Each row of X is roughly a mix of the hidden directions of one of 4 groups.
X:
[[  0  28 -31 -35   0   2 -35  18  -4 -15]
 [ -8 -16 -26 -32  -3 -17 -40  26   7   6]
 [-28   9 -17 -13  -8 -19 -45  -4  20  24]
 [ -3 -12 -37 -10  41  -1 -25  19 -21   7]
 [ 39  14 -13  11  -3 -28   7 -33  15 -24]
 [-23  18   7  19 -33 -10 -33  28  16 -10]
 [ 17 -38   1  28 -24  19  19  -4  29 -12]
 [  8  25  34  -1 -17 -40 -12 -21 -21  -1]
 [ 26 -12   6 -43   7   1 -14   3  14 -39]
 [-24 -11   1  47 -18  10 -34   1  -3  14]
 [ -3 -21  -9  16   2  19  -7 -42 -27  32]
 [ -4  -3  43  27 -28  -6 -16 -26 -16 -12]
 [  2 -30  -5 -25 -20  -6 -22  19 -39 -18]
 [-34   7   4   9   1   6  20 -32  35  28]
 [ 37  15   8  33  18  12  27   5  24 -12]
 [-17   1  23 -40  22 -25 -16  18 -26  -1]
 [ 26 -24   6 -11 -26  42 -14  24  -9  -7]
 [  6  23  16  39   7   9  21 -24  35   8]
 [-26  14   7  32 -26  -4 -10  24 -18  34]
 [-25 -11 -16  32 -35 -10  27  11  24  -3]
 [ -2  -7 -27 -13  14  11 -27  27 -45   7]
 [ 21   2  39  38   6   3  19  -9  27 -12]
 [ 38 -35  16   9  -2  23 -17 -10  -9 -26]
 [-13 -27   5   1  43  11 -10 -11  40   1]
 [  8 -21 -32 -27  -7  39 -11  16  -8 -21]
 [ 40  20 -11  -2  19 -10 -21  35 -12 -18]
 [ 15 -28 -34 -12  13   9 -24  38 -13  -4]
 [-30 -16 -29 -41  11   6  22   6   1  20]
 [  1  23 -25 -22  38   9  35  13  -2  12]
 [-14 -26 -26 -21  17  47  11   2  -9   0]
 [-31 -10 -21  30  16 -12  30  -2   2  32]
 [ 38  16 -35   8  -6   5 -23  21 -20 -16]
 [  2  -8  49   7  24  -1  38  -2  12  -8]
 [  6 -46 -26 -16 -24   2 -18  24   5  -9]
 [-29  -6  20  30   0 -34  31 -17  12   6]
 [  4 -15  42 -23  21 -16   8  22 -24 -19]
 [-15  13 -37 -17  -6 -31 -20  29   6 -19]
 [ -8   2  33   6 -29   2  15 -15  45 -15]
 [  5  43  15 -11  30 -14  -4   6 -37  -4]
 [ -8   2  16  19 -13   1  17  -5 -56  21]
 [ 18  27  19  26 -17 -47  -7  -7  10   0]
 [ 34  15  -6   8   2 -29  11 -42   7 -20]
 [-28 -31  13 -24   1 -19 -18   9  36  13]
 [ 25 -34 -19   0  -7  -7   0  28  36 -18]
 [ 24  -7 -17  -9  18  27 -16  11 -45  16]
 [-28 -12  18 -27  -7  24 -20  33 -24  10]
 [-47   1 -13   1  -9 -40  -6  21   5 -15]
 [-24 -18  -7  41  18  26   5 -10  -5  31]
 [-15   9  21  30  -6 -20  -8  38  25  23]
 [ 17 -33  16  22  26   8  22 -19  30  11]
 [ 37   2 -44  -9  31 -14  -6   9   4   2]
 [-17  -6 -16   6 -10  21  12 -42 -18  37]
 [ 31 -26   1   7  42  24   4 -15  14  15]
 [-11   8  30  24   7 -26  -1  28  35  18]
 [ 18  12  37 -25 -12 -33 -24  -1  -5 -21]
 [  0 -44 -14  39   0   0  32  -8   4   3]
 [-22  11 -11  30 -31   8  -7  16 -30  29]
 [ 15  16   5 -29  -9 -33   9  27  17 -33]
 [ 16  23  24 -21 -15  18 -38  14   4 -26]
 [-46   9   0 -10  41   1 -24 -13   4   5]
 [-20  14  49   8  10 -32   1   0   3  24]
 [-28 -43 -12  21  11 -26   3  26  -2   0]
 [ 20   6  -3 -28   4 -56 -12   3 -12 -10]
 [  4  23  -7 -32 -16 -52 -10   2  -5  -5]
 [ 41   0 -14  24 -21  12  -9   8 -29 -27]
 [ 37  28  17  41  12   4   7  -1  14 -14]
 [  4  12  21   6 -29 -22 -31  41   9  -2]
 [-18  -8  -8  -4 -23 -18 -53  -2  20  12]
 [  5  20  35   4 -26 -35 -27  21  -3   1]
 [ 10 -23 -18   3  -7  -7 -27  21  50   3]
 [ -1  11 -15 -33  22  -7  49 -11   1  13]
 [ -9  23 -11 -28 -51  -5  15 -16   8  -3]
 [ -5  44 -29  14  13   5   0 -15  25  25]
 [-50 -14  33   1 -15  21 -14   4  -4  -5]
 [-13  18  36  21 -16 -31 -15  24   4  21]
 [-27  10  -4  22  27 -29 -27  16  -9  27]
 [ 27 -14   8 -15   2  53 -19   5 -15   5]
 [-23  -3  -3  33 -47  13  -2  11  22  -9]
 [-30  35 -10 -15 -26  -6  25  16  26   1]
 [-15 -20   5  49  27  13 -20  14  -2  13]
 [ 27 -19 -28  11  -5 -13   9  28 -39   9]
 [ 23  -5 -34   0  16   8  24 -42   5 -18]
 [ 37   2   7  10  -4   6   4  14 -44 -31]
 [-33 -36   7  11  43   5  -8  -3  14   8]
 [ 22  13 -15  34   9 -25  21 -27  28  -3]
 [ 29  14 -34  24 -38  -8 -14   4  -3 -15]
 [ 13  15  10 -29 -20  28 -31 -30 -19   3]
 [-14   9 -26  24 -23  15   6 -15 -41  22]
 [-25  13 -15 -19  35  12 -33   1 -27   9]
 [ 20   8  22 -16  39  24 -34   0 -17   0]
 [-14  39   3 -21 -15 -30 -14  29  15 -10]
 [-29  27  31  12   2 -13  18 -39   9   8]
 [ 14  21 -27  35 -25 -13   7 -29 -21   6]
 [ 24  22  15  -5 -35  -1  15 -13  39 -17]
 [ 14   0 -15  29 -20  -2 -34  -1  43   3]
 [-11  -8  11  35   1 -30  35 -12 -23  18]
 [ 42 -37  15   8  11  11 -11  -1  -7 -29]
 [-24   1 -11  39  18   5  29  -7  11  33]
 [  9  -2  15  14   4 -29 -38  36   6 -24]
 [ 19   2  16 -20 -38  39 -14  10  10 -17]
 [-11  -9   1   7   7  15  -6   8 -61  21]
 [ 29  39 -10  -2  30 -14 -22  26  -1  -5]
 [ -8  35   3 -33   6   9  31  22  25 -11]
 [ 20  -2  -5 -30  46 -15  28 -10 -13   7]
 [ 10 -25 -15   5  -4 -37  -8 -33 -30  19]
 [ -7 -29 -46 -13 -26   6 -21   9  16   9]
 [-15  27  -3 -21 -28  24 -15 -31 -13  23]
 [ 24  -4  19 -40  18 -14  -1 -25   7 -32]]
In each list below, four rows fit none of the groups, and each other row fits one group, some only roughly. Which are they? Name them in the order they come.
    K716: [ -5   4  17  18 -40  -7 -38 -23 -19  -4]
    K145: [  3  -9  -8 -15 -22   8   8 -50 -29  19]
    K45: [ 36 -16  13  -6 -32   1 -17   2   5 -41]
    K996: [ -7   6   8 -27 -19 -36 -10  37  22 -15]
    K290: [-15 -25  26 -11   8  10  53  -7  -4  -3]
    K720: [  3 -14  15 -36  33  -6 -28  -1  19 -27]
    K133: [ 20 -44   5   4   8  31  28 -17  14   8]
    K842: [  3   1 -12  17 -42   3 -40 -15 -25  -7]
    K244: [-31  17 -24  -2 -36 -24  17 -13   6  23]
    K175: [ -1 -31   6  18 -21  24  43 -19  -7 -10]
    K824: [-34  11 -20  11  -7 -39  19  20  16  17]
    K408: [ 33  -7  20 -22  30 -15 -29   1 -23 -14]
    K892: [  7 -18  25 -37  -2 -25 -36   2 -21   3]
 -> K996; K720; K133; K892
    K556: [ 34   7  15  27  35  -6   8 -29  12 -14]
    K315: [  5 -19 -11  13  18   4   8  29  53  -2]
    K984: [-38   4 -16 -27 -10   4   8 -16 -41  15]
    K351: [ 25  37 -36 -11 -10 -22  -2  10 -25  -3]
    K84: [ 15  -5  30  -4  -1  27   3 -27  45  -6]
    K307: [  6 -16 -20  37  -8 -12   3 -42  -7  23]
    K276: [-35  20 -13  11  36  11   1   9  -3  36]
    K751: [-31  -4 -18 -49 -28  10  -4  -5  -8  10]
    K512: [-27   0  -3  23 -28  28 -19 -24  -6  29]
    K135: [ 12  25 -23  24  29 -19  19 -35   0   0]
    K131: [ -5   8  -6 -20  38  19  42 -12  -2  21]
    K466: [ 40 -37 -14   4  -3  21  -1  27 -17   4]
 -> K556; K307; K751; K135
    K78: [ 16  20  30  -4  19 -23 -26  19 -28 -21]
    K421: [ 33 -13  22 -14   3  46  -6  -9  -3 -24]
    K338: [ 15  -5  18   0 -48  23  -1  19 -29 -10]
    K595: [-21  13 -50 -29  -3  -2 -14  -3   4  23]
    K246: [-12  26   8  -1 -11 -27 -50  23  -3  -3]
    K629: [ 25  -6  -1 -21  27  34 -22   9  22 -26]
    K743: [ 15 -47  25  15   0  33   9   2  14   4]
    K561: [  6 -45  -8 -39   4  14 -26  14   7  -3]
    K69: [  2  -4  39 -26  -1  10 -19  26  20 -31]
    K187: [ 18  18  25  22  23 -15 -11  10  45  -2]
    K407: [-40  11   3  16   8  16 -11  39  -1  27]
 -> K629; K561; K69; K407
    K247: [-19  -3  36 -29  18   1   1 -24 -35   9]
    K529: [ -4 -43  -3   4   6  -1  46 -24  -1  -4]
    K439: [ 26  -3 -41  30   3   3  15  -8  34  -7]
    K383: [-36  19 -16  -5   7 -33  -3  -5  -8  40]
    K22: [-24  13  -4   0   6  37   6 -28 -14  39]
    K368: [-25 -13  22  -8  46  -4 -12 -18 -23  15]
    K688: [  0  24  -5  40 -37 -20 -11   6 -18  18]
    K107: [-44  24 -15 -14  -3 -21 -22  14 -26  -3]
    K424: [-20   3 -26  -2 -15 -40  14 -23 -13  30]
    K992: [-14  13   9   1  -7  56 -13 -22  -5  20]
    K535: [-22  -3 -53 -20 -19  10  -7  -8 -15  16]
    K851: [ -3 -12 -25 -19  21 -50 -10  16  18   0]
    K645: [ 29 -51  -7   7  18  21   0  17  11   4]
    K615: [-15 -11  -9   6   1  29   7 -48   4  32]
    K144: [  9  13  47  30  -3   1  14 -22 -22 -16]
 -> K529; K368; K851; K615
    K220: [ 28   3  22 -12  -5   6 -46  10  -7 -30]
    K915: [ 13  -8  -9 -12  34   2  37  29  30   0]
    K441: [-23  -9 -35 -46 -10  -1 -16   8  -1 -20]
    K993: [  2  33   8  -9  -2  21  -2 -21 -49  16]
    K609: [-30  -4  -7  -1  30  19  18 -37  -1  28]
    K777: [  9  29 -31 -14 -24  18 -35 -23   5  -4]
    K982: [-18 -33  42   6  -2   5  35 -17   6  -3]
    K971: [ 31  19  19   0 -17  28   9 -17 -39  10]
    K579: [  2  13 -22  26 -14   2  14 -41 -35  10]
    K788: [  9 -39   6  11 -34  34 -22   0  11   7]
 -> K441; K609; K777; K788
    K891: [ -4   3 -32  24  16  48   4  11   7  17]
    K739: [ 15  -9  56  10  20  -4  20   2  -6 -19]
    K79: [ -9 -13  -4  18  55  -6   2   1 -15  29]
    K909: [-22  -1   2  -4 -28 -20 -14  53   2   6]
    K965: [  6  -4 -29 -27  -2   6  -6 -21 -50  -8]
    K233: [ 12 -24  -9  13 -20  35  10 -42 -13   8]
    K580: [-33 -31  16 -42   4 -14   6   9 -16  11]
    K599: [-33  13 -18  11  20 -34   0   7  -1  37]
    K929: [-12   3  23 -22  25 -29 -28  24  24  11]
    K381: [-25  12  -2  15  -1  18  36 -37  15  22]
    K838: [ -1 -37  44  -1 -18 -19 -23   2   2 -16]
    K51: [ -3 -13  -3  12  22  30  -7 -32 -25  35]
    K320: [-34   6  -3  33 -23  36   1   5  20  13]
    K68: [-36  19   2  32 -16  16   9  -7  36   6]
 -> K891; K909; K965; K68
    K114: [ -6 -22 -17  -1 -23  -8   5 -21 -52  12]
    K264: [ 23  14  -6 -41  30 -30  20   5  -2  -6]
    K425: [ 16   8  13 -31 -33  14   6  10  20 -38]
    K530: [-19 -35 -17   1 -46   7 -20 -14   3   5]
    K146: [ -7  -7   9 -13  16 -32 -40  22  30   9]
    K590: [  4   1   3  26 -34 -49  15  -9   5 -15]
    K426: [-33   6  15 -12 -36 -21 -34 -10  10  -9]
    K9: [  4 -41  -1   9  27  -5  10   1  45  -7]
    K701: [ 12  45  28  29  19 -15 -11 -14   7   3]
    K910: [-41  25  32  24  -2  -9 -18  -2  17  -6]
    K896: [-24   5  16  -7 -31   5 -25  35 -29  14]
    K799: [-20 -15 -28  21  -4   2  25 -29 -10  35]
    K431: [-31 -23 -12  -7  21  40  15  20   8  19]
 -> K114; K590; K426; K910
    K83: [ 18 -35  36  14   6  32   2 -22  -5  -7]
    K652: [ 29  27 -12   5  40  -6   7  24  26   3]
    K537: [ 25 -23  41  19   4   5  30  -4  -1 -23]
    K897: [ -5   0  46  25 -16  19  23 -22 -11  12]
    K726: [  0  21  -6 -31 -29 -20  27  15  23 -24]
    K941: [ 37  24  11  36  10  14  23  -2 -12 -18]
    K616: [ 23  -6 -36  -8 -24 -17  -7  40 -11 -14]
    K895: [-19 -17 -23   8 -19 -39   0  37  -5 -15]
    K717: [ 32  -3 -27 -20  11  -6 -25  41  -1 -11]
    K152: [-18  16 -34   8 -20   6  12 -28   5  39]
    K574: [  4  18  15 -22  -6 -16 -16  40 -12 -36]
    K507: [-28  20  13  -3   7 -51  19 -19   0  -2]
 -> K83; K152; K574; K507
    K160: [-14  -7  -7   0  31  48  23 -21 -14   4]
    K756: [ 19  -4  -2 -25 -47  17   7 -31  -5 -13]
    K324: [ 31 -33  15  22 -13  15  20   6  16 -29]
    K427: [ 18   5 -18   8  31 -26 -22  42  -4  -2]
    K961: [-43  17  26   7 -35  -7  -3   5 -24  -5]
    K357: [  9   8 -16  19 -26  -4 -45  29  12 -16]
    K386: [ 40 -22   6 -14 -21  -9 -24 -23 -13 -26]
    K808: [-23 -16 -20  22 -32   7  24 -29   1  24]
    K404: [  4   1 -13 -17 -11  18   3 -36 -49  -8]
    K97: [ 32  12 -11 -18   0 -40  33   2  14 -14]
 -> K160; K427; K357; K97
    K531: [ 22  -3  39  -1 -24 -19 -13  14 -32 -18]
    K139: [  1 -24 -16  14 -28   9  43 -29   7   7]
    K549: [ 16   3 -13 -10  44 -20  14 -28  24 -15]
    K708: [-14   1  -4  13  29 -47 -16  26  -7  17]
    K237: [-24  14  -9 -29  -4 -21 -40   2 -29   9]
    K655: [ 30 -43 -23   6   3  11  34 -10  -6   3]
    K305: [ 23  -3  37 -12  15  42  15 -19   9  -4]
    K440: [ 23 -20 -38  -4  11  31   6   4  27 -23]
    K974: [-33  31 -22 -25   4   2   1 -15 -27  24]
    K855: [-18 -16  -8  38  36   4 -10  -2 -12  32]
    K491: [ 32 -21  40   1  13  -8  -4  26  11 -25]
    K956: [  8  30 -11 -22  32   9 -12 -23  37   2]
    K477: [-16  47 -22 -15  -9 -31  -9   1 -21  -5]
 -> K531; K549; K655; K305
    K544: [ 27   3 -45 -17  16   3 -26  24  -9  -2]
    K623: [  0 -46   3  23   6 -16  20   4  37  -2]
    K234: [ 19  21  -4   8  40   5  -8  16 -44   4]
    K414: [-14  -6 -15  36 -25  15 -42  13  14   6]
    K610: [ -7 -57  13 -23 -12 -10 -10  17   5  -7]
    K374: [  4  -1  22 -40  -8   1 -20 -20 -37 -19]
    K7: [-21   9 -23 -36 -31  21  12 -27  -9   0]
    K2: [-12  18   4 -30  36 -31 -14  26   9  13]
    K740: [  0  41  33 -30  17 -16   5  -2 -20  10]
    K525: [-32  39  -8 -15  18  -8 -10  -7  -5  36]
 -> K234; K414; K7; K740
    K94: [  1  36 -25   2  12 -26 -22  16 -35   5]
    K211: [-40  -5 -16  36 -20  14  17  -4  11  23]
    K434: [-33  25 -35  -1   8 -11 -33 -16  -8  15]
    K921: [ 27 -41   4  19 -28  11 -12 -21 -10 -20]
    K271: [-22 -22 -13  -6   3  37  -6  44  10   9]
    K322: [ 12   1   2  10  48  -8  14 -35  19  18]
    K362: [-34  -1  27 -11   7 -42   1  -9  29   4]
    K854: [ 31  12 -22   3   7 -24 -19 -41 -18 -12]
    K774: [-45 -21   1  11  28 -22  -2  -1  28  -3]
    K773: [-33   3 -18  16 -21  18  21 -27  -5  33]
 -> K94; K434; K362; K854
    K914: [ -6  20  24   1 -32 -20 -18  -2 -42  13]
    K254: [ 23  -1  34  20 -25 -16 -22 -28  -3 -20]
    K154: [ 44  -8 -17  17  15 -19  20 -18  -1 -29]
    K270: [ 43 -16  -5  12   9  17  29  24   3 -25]
    K376: [-23   5   0 -19  -9 -36 -29  13  30 -22]
    K811: [-10 -28  39  11 -33  18  14   3  22  -6]
    K968: [-20 -19   7 -22 -23  14 -42  30  -7  -2]
    K333: [-27 -24   2  13 -15  11  24 -25  37  19]
    K528: [-3 -1 -7 -5 11 40 51 -8 14  0]
    K136: [-37  20   2  28  18  30  -1   6   8  27]
    K436: [  8 -26 -20 -12  43  21 -28  17   5   3]
    K906: [ -9  10  12  20 -39 -37  31  -2   6  -8]
 -> K254; K154; K376; K968
    K796: [ 20  22  34  10  28  -4  30 -16  13 -20]
    K658: [-38  16 -23 -12  -5 -32 -24  -1 -11  25]
    K172: [  1  34  11   6 -12 -35  25 -24  28  -5]
    K25: [ 26  24  18 -11 -34  30   3  -6 -30   7]
    K678: [-10  27  11   1   6 -18 -32  44  14 -13]
    K596: [ 24 -30  25  14  17  42   5 -11   8  14]
    K273: [-28   3  16 -30  16  -6  15 -14  45   8]
    K870: [ 17  11  21   2 -13 -26 -18   6 -50  14]
    K58: [ -4  -5 -52  20 -12  31  10  -5 -18   8]
    K400: [  9  10  -5 -22  29 -27 -29  34  21   3]
 -> K796; K658; K273; K870
    K361: [ 33 -16 -10  31   2  -5  40   3  25  -5]
    K319: [  8 -37  10  37  29  26  12   9   7  -2]
    K335: [-28   4 -15  12   4  10  -3 -31 -18  47]
    K161: [ 29  -5  22   1  -2  13 -20  23  18 -45]
    K501: [ -2  10 -11  43 -19  -9  -6  35  25  15]
    K31: [ 33 -14  28  10  -4  21  19 -21  35  -1]
    K846: [ 16 -23  13  27  36  28  25   7  12  11]
    K841: [ 38  -8  17 -19   5  13  19   9   9 -42]
    K963: [  3  -4  -9 -43   5  22  12 -45  -5  -8]
    K336: [ -5   2  -5  -5  -8  51  11 -38  -7  19]
    K649: [-15  22  23 -24   7 -19 -21  -8 -45  -4]
    K553: [-13  -5   2  -5  -5 -58   3  25  -4 -22]
    K185: [ 17   2  26   6   8  14  15 -34  46  -1]
    K81: [-11  17 -15 -12  13 -20 -50  11  21  17]
 -> K361; K846; K963; K553
    K308: [ 14  50   0  32  -5   9  -4 -24 -18  -2]
    K326: [-32  15 -18   5 -38  -8 -13  25 -20  21]
    K411: [ -9 -19 -24 -19   7  17 -35  38 -19  -2]
    K76: [-14 -43  26  12 -21   1  17 -14  30  -3]
    K848: [ 28 -34 -19  -7  -6  19  17  25 -24 -22]
    K679: [  2  -2 -25  35  -9   9  -1  37  35   9]
    K900: [ 29   7 -42  14   0  31  26   1 -12  -9]
    K766: [ 28 -41  16  -7  -1 -10 -15 -15  11 -36]
    K223: [-14  21  34  13 -15   3 -27   7 -41   2]
    K380: [ 31 -14   8  49  23 -11  -3  12  16  -8]
    K957: [-27  -2  45 -31  18  -3  -3  -1 -23  13]
 -> K326; K766; K223; K380
